In the data rows, the value 128 means zero.
Some points, one per row:
tensor([146, 121, 126, 135, 116, 149, 120, 164, 134, 124, 111, 115, 135, 132, 153, 115])
tensor([113, 149, 151, 111, 150, 110, 101, 144, 098, 166, 130, 159, 116, 105, 113, 156])
tensor([146, 106, 138, 154, 102, 130, 151, 097, 128, 101, 124, 098, 140, 150, 139, 113])
tensor([152, 112, 123, 147, 103, 152, 150, 139, 140, 106, 111, 092, 143, 147, 158, 131])
tensor([119, 151, 098, 105, 154, 156, 098, 162, 174, 117, 114, 148, 105, 117, 141, 130])
tensor([153, 121, 151, 146, 126, 105, 144, 140, 150, 106, 096, 109, 148, 125, 147, 140])
tensor([148, 113, 120, 142, 100, 150, 134, 166, 136, 131, 108, 110, 143, 143, 160, 156])
tensor([126, 114, 135, 131, 110, 124, 141, 102, 104, 140, 152, 125, 126, 136, 113, 090])
tensor([127, 141, 111, 111, 148, 152, 103, 173, 162, 127, 109, 145, 110, 121, 144, 122])
tensor([136, 107, 162, 151, 115, 094, 146, 087, 095, 118, 131, 111, 147, 147, 117, 138])
tensor([131, 111, 136, 139, 103, 122, 144, 103, 114, 135, 141, 118, 136, 144, 125, 119])
tensor([138, 130, 118, 121, 137, 151, 099, 174, 152, 125, 105, 137, 121, 117, 145, 104])
tensor([148, 114, 118, 146, 104, 152, 143, 147, 138, 113, 111, 098, 139, 146, 154, 131])
tensor([142, 120, 126, 132, 122, 145, 118, 173, 131, 136, 112, 124, 130, 126, 150, 114])
tensor([140, 098, 140, 152, 100, 118, 150, 103, 120, 119, 137, 109, 148, 157, 131, 130])
tensor([104, 150, 133, 104, 153, 114, 116, 124, 097, 165, 150, 159, 106, 099, 096, 123])
tensor([149, 107, 157, 144, 103, 088, 132, 136, 127, 135, 110, 118, 161, 145, 139, 163])
tensor([151, 082, 138, 162, 100, 111, 159, 089, 128, 098, 136, 101, 160, 170, 129, 124])
tensor([131, 136, 131, 118, 163, 134, 090, 157, 173, 121, 103, 165, 120, 094, 135, 116])
tensor([138, 132, 156, 132, 144, 109, 114, 147, 129, 133, 107, 132, 127, 109, 130, 115])
Then 13 other points, each followed by its number:
tensor([127, 142, 128, 115, 158, 126, 093, 162, 156, 146, 111, 161, 117, 108, 130, 154]) 0
tensor([146, 133, 138, 129, 142, 147, 086, 155, 159, 112, 100, 147, 126, 096, 147, 083]) 1
tensor([157, 107, 146, 155, 111, 101, 148, 134, 151, 102, 100, 099, 162, 139, 148, 149]) 2
tensor([120, 146, 099, 107, 152, 155, 101, 162, 168, 121, 113, 145, 108, 121, 140, 130]) 3
tensor([085, 162, 081, 092, 142, 156, 126, 102, 118, 138, 173, 143, 095, 130, 098, 104]) 4
tensor([119, 135, 152, 120, 135, 107, 133, 105, 081, 151, 137, 132, 119, 110, 104, 108]) 5
tensor([087, 160, 116, 091, 157, 127, 120, 104, 095, 153, 162, 157, 096, 100, 090, 113]) 6
tensor([162, 093, 103, 163, 080, 168, 179, 130, 161, 076, 109, 065, 159, 165, 179, 149]) 7
tensor([115, 128, 128, 123, 114, 128, 132, 109, 102, 149, 158, 134, 119, 132, 111, 101]) 8
tensor([152, 098, 112, 155, 093, 159, 171, 101, 132, 093, 120, 077, 142, 151, 159, 124]) 9
tensor([142, 136, 159, 138, 141, 106, 127, 149, 140, 117, 100, 124, 130, 116, 138, 126]) 10
tensor([147, 124, 156, 145, 131, 110, 139, 141, 145, 112, 097, 112, 140, 119, 142, 135]) 11
tensor([159, 097, 106, 160, 087, 167, 169, 134, 154, 093, 109, 076, 153, 156, 172, 145]) 12
Which three of these numbered points are nearest to each point below, ignoring the direction in which the first points spread most? Their numbers follow each, nearest first.
tensor([126, 107, 122, 137, 108, 144, 156, 096, 094, 127, 147, 105, 125, 132, 124, 087]) > 8 5 4
tensor([119, 146, 126, 112, 162, 129, 093, 160, 155, 143, 113, 163, 112, 110, 131, 159]) > 0 3 11
tensor([144, 131, 140, 120, 154, 143, 082, 151, 171, 112, 098, 160, 125, 086, 143, 084]) > 1 11 10
tensor([162, 087, 102, 166, 079, 166, 185, 115, 164, 073, 111, 059, 157, 169, 178, 140]) > 7 12 9
tensor([154, 106, 151, 154, 105, 093, 146, 135, 145, 108, 103, 105, 167, 146, 149, 154]) > 2 11 10
tensor([138, 134, 134, 121, 157, 132, 092, 163, 167, 131, 103, 157, 122, 090, 138, 114]) > 11 10 1
tensor([082, 164, 076, 089, 147, 160, 124, 101, 115, 139, 178, 148, 091, 124, 093, 105]) > 4 6 8
Here are 13 other points, each followed by its number:
tensor([149, 096, 169, 166, 104, 085, 150, 096, 108, 105, 125, 106, 161, 167, 126, 159]) 0
tensor([116, 155, 098, 105, 167, 152, 098, 163, 170, 114, 108, 154, 100, 110, 136, 130]) 1
tensor([151, 096, 166, 166, 103, 085, 155, 099, 119, 106, 122, 105, 167, 166, 129, 167]) 2
tensor([108, 142, 144, 111, 143, 109, 121, 121, 096, 166, 145, 150, 113, 104, 101, 123]) 3
tensor([079, 166, 071, 090, 146, 162, 126, 093, 116, 133, 180, 144, 089, 126, 091, 099]) 4
tensor([100, 155, 132, 098, 157, 117, 105, 134, 100, 166, 144, 164, 103, 102, 096, 141]) 5
tensor([155, 087, 144, 165, 096, 101, 153, 101, 132, 099, 130, 101, 171, 177, 135, 151]) 6
tensor([118, 150, 114, 103, 161, 139, 095, 157, 143, 139, 114, 155, 105, 100, 129, 131]) 7
tensor([140, 119, 159, 134, 109, 086, 127, 137, 114, 157, 119, 133, 150, 130, 132, 167]) 8
tensor([153, 101, 150, 152, 108, 098, 152, 134, 147, 099, 101, 097, 168, 144, 150, 148]) 9
tensor([101, 146, 132, 106, 147, 120, 126, 099, 087, 148, 155, 142, 104, 104, 097, 100]) 10
tensor([154, 114, 107, 150, 092, 159, 141, 162, 148, 116, 111, 093, 152, 151, 170, 168]) 11
tensor([086, 165, 109, 087, 166, 132, 107, 116, 104, 156, 158, 168, 091, 103, 088, 127]) 12
Which three of these numbered points are nearest to each point below, ignoring the direction in which the first points spread most? Their numbers follow each, nearest first.
tensor([157, 084, 148, 170, 096, 098, 156, 092, 131, 095, 128, 098, 168, 176, 132, 148]) > 6 2 0
tensor([079, 165, 071, 094, 145, 164, 131, 092, 116, 131, 181, 144, 088, 124, 090, 095]) > 4 12 10
tensor([118, 153, 099, 103, 164, 150, 097, 158, 162, 120, 117, 153, 100, 111, 131, 129]) > 1 7 6
tensor([150, 106, 130, 156, 101, 136, 153, 126, 137, 102, 116, 091, 146, 151, 152, 144]) > 1 6 9
tensor([159, 088, 105, 163, 085, 163, 181, 103, 147, 078, 117, 066, 150, 163, 165, 129]) > 1 11 7
tensor([138, 116, 151, 144, 109, 119, 142, 113, 119, 121, 125, 109, 140, 144, 131, 126]) > 7 0 6
tensor([144, 106, 118, 146, 102, 150, 161, 108, 116, 110, 128, 095, 135, 141, 145, 123]) > 1 7 6
